[[115 134 122 128 124 125 144 144 118 120 116 110 122 112 113]
 [147 140 126 138 113 128 110 149 106 113 127 115 110 108 131]
 [120 144 120 108 118 148 119 120 117 138 145 119 132 112 130]
 [132 145 121 114 121 109 135 115 120 120 140 144 109 145 116]
 [114 113 120 110 143 120 149 137 144 110 129 123 118 132 126]
 [113 138 134 131 127 114 142 139 132 106 141 125 126 148 149]
 [126 128 136 125 130 150 110 115 144 112 109 125 142 124 119]
 [113 106 114 142 148 133 117 110 143 118 118 146 122 138 119]
 [145 114 148 134 121 137 120 110 145 111 136 141 107 112 107]
 [128 110 126 125 139 116 145 114 121 136 138 146 134 139 141]]
The first entry, reading row by row: 115
The fourth entry from the end, reading row by row -> 146
Report the 3rd entry on the main diagonal.
120
Report the entry directly above the largest entry.
114
The entry in the top-right corner is 113
The entry just left of the largest entry -> 130
Report the bottom-left entry.
128
The last entry, reading row by row is 141
The largest entry in the first column: 147
The fifth entry, reading row by row -> 124
The smallest entry in the last column: 107
Report the 2nd entry on the diagonal from the top-right corner.
108
The last entry in the row that holds the largest entry: 119
The third entry on the diagonal from the top-right corner: 132
The entry directly below the largest entry -> 133
Report the smallest entry in the last row.
110
The largest entry -> 150
Report the second-last entry, reading row by row.
139
Report the largest entry in the last column.
149
The entry just right of the largest entry: 110
The third entry in reading order -> 122
Report the smallest entry in the first row.
110
The fifth-last entry, reading row by row -> 138

Questions about the grid below. Indices start at 0.
1) What is the entry at row 2, column 0?
2) What is the entry in row 0 and column 1?
3) What is the entry at row 0, column 2?
4) What is the entry directly above the centre entry?
5) What is the entry directly below the centre entry?
6) What is the top-left entry?
7) What is the entry just left of 107?
8) What is the entry in the top-right corner?
[[122, 128, 138, 124, 128, 121, 132, 127, 130, 131, 127, 128, 133, 131, 132],
 [132, 131, 130, 122, 131, 137, 113, 120, 129, 131, 132, 123, 131, 126, 109],
 [125, 126, 131, 140, 122, 134, 131, 135, 131, 121, 130, 127, 124, 125, 128],
 [122, 122, 132, 123, 130, 130, 121, 132, 125, 122, 129, 121, 128, 123, 130],
 [123, 130, 138, 132, 130, 122, 128, 129, 135, 128, 107, 139, 137, 138, 132],
 [153, 126, 130, 131, 131, 129, 131, 134, 129, 122, 120, 126, 115, 122, 129],
 [126, 127, 128, 132, 132, 132, 128, 132, 136, 127, 122, 123, 126, 134, 127]]
1) 125
2) 128
3) 138
4) 135
5) 129
6) 122
7) 128
8) 132

[[131 125 138 133 113 138 127 136 143 120 120 133 131 132]
 [143 117 133 122 114 130 130 127 154 132 113 129 125 135]
 [123 124 128 135 143 135 122 122 118 134 141 124 131 119]
 [131 121 132 143 131 131 133 129 133 132 128 128 131 126]
 [123 140 128 125 126 124 130 130 130 123 125 130 127 132]
 [124 134 119 124 131 113 134 121 128 135 129 126 124 134]
 [123 128 122 132 137 122 136 129 132 131 135 127 131 130]
 [136 128 127 126 126 124 139 138 135 128 122 132 129 132]
 [133 127 130 133 127 126 126 125 133 135 127 127 135 135]
 [132 128 132 126 120 131 127 133 127 124 121 130 123 131]
 [129 128 128 126 130 134 126 128 127 128 129 128 132 131]
 [133 130 123 126 134 122 135 126 122 134 130 124 126 127]]
Indices start at 0.
The entry just left of the largest entry -> 127
The entry in the top-right corner: 132
The entry in row 0 and column 1? 125
The entry just right of the largest entry? 132
The entry in the bottom-left corner? 133
The entry in row 1 and column 1 is 117
The entry in row 0 and column 2: 138
The top entry of the column that holds the largest entry is 143
The entry in row 1 and column 0 is 143
The entry directly below the largest entry is 118
The largest entry is 154
The entry at row 2, column 2: 128
The entry in row 0 and column 0 is 131
The entry at row 2, column 0? 123
The entry in the bottom-right corner is 127
The entry at row 2, column 1 -> 124

Questions about the row below.
1) Give the entry just right of the smallest entry.
2) Give the entry just right of the largest entry.
[138 124 150 149]
1) 150
2) 149

Questions about the row below.
1) What is the entry just right of 129?
2) What is the second entry from the right?
3) What is the third entry?
4) What is the third entry from the right?
[124, 127, 141, 150, 136, 128, 130, 129, 125]
1) 125
2) 129
3) 141
4) 130

[[136 112 130 137 125 109 125 133 145]
 [142 105 136 152 137 136 140 125 141]
 [154 121 150 110 111 153 138 147 108]]
Indices start at 0.
The top-right entry: 145
The top entry of the column that holds the largest entry: 136
The entry in row 0 and column 2 is 130
Read off the entry in the bottom-right corner.
108
The top entry of the column that holds the smallest entry is 112
The bottom entry of the column that holds the smallest entry: 121
Read off the entry directly above 110.
152
Read off the entry just left of the smallest entry.
142
The entry at row 2, column 0 is 154

Read these off the matrix that follows. Indices start at 0.
1) The entry just right of the largest entry?
2) The entry in the bottom-right corner?
3) The entry just right of the smallest entry?
4) The bottom-left entry?
5) The entry directly below the largest entry?
6) The entry in row 2 and column 0?
7) The entry just right of 142?
8) The top-right entry?
array([[109, 135, 108, 133, 120],
       [108, 135, 112, 142, 124],
       [112, 136, 108, 128, 117],
       [110, 137, 110, 123, 115],
       [114, 141, 122, 150, 128],
       [119, 139, 128, 149, 126],
       [107, 136, 115, 128, 126]])
1) 128
2) 126
3) 136
4) 107
5) 149
6) 112
7) 124
8) 120
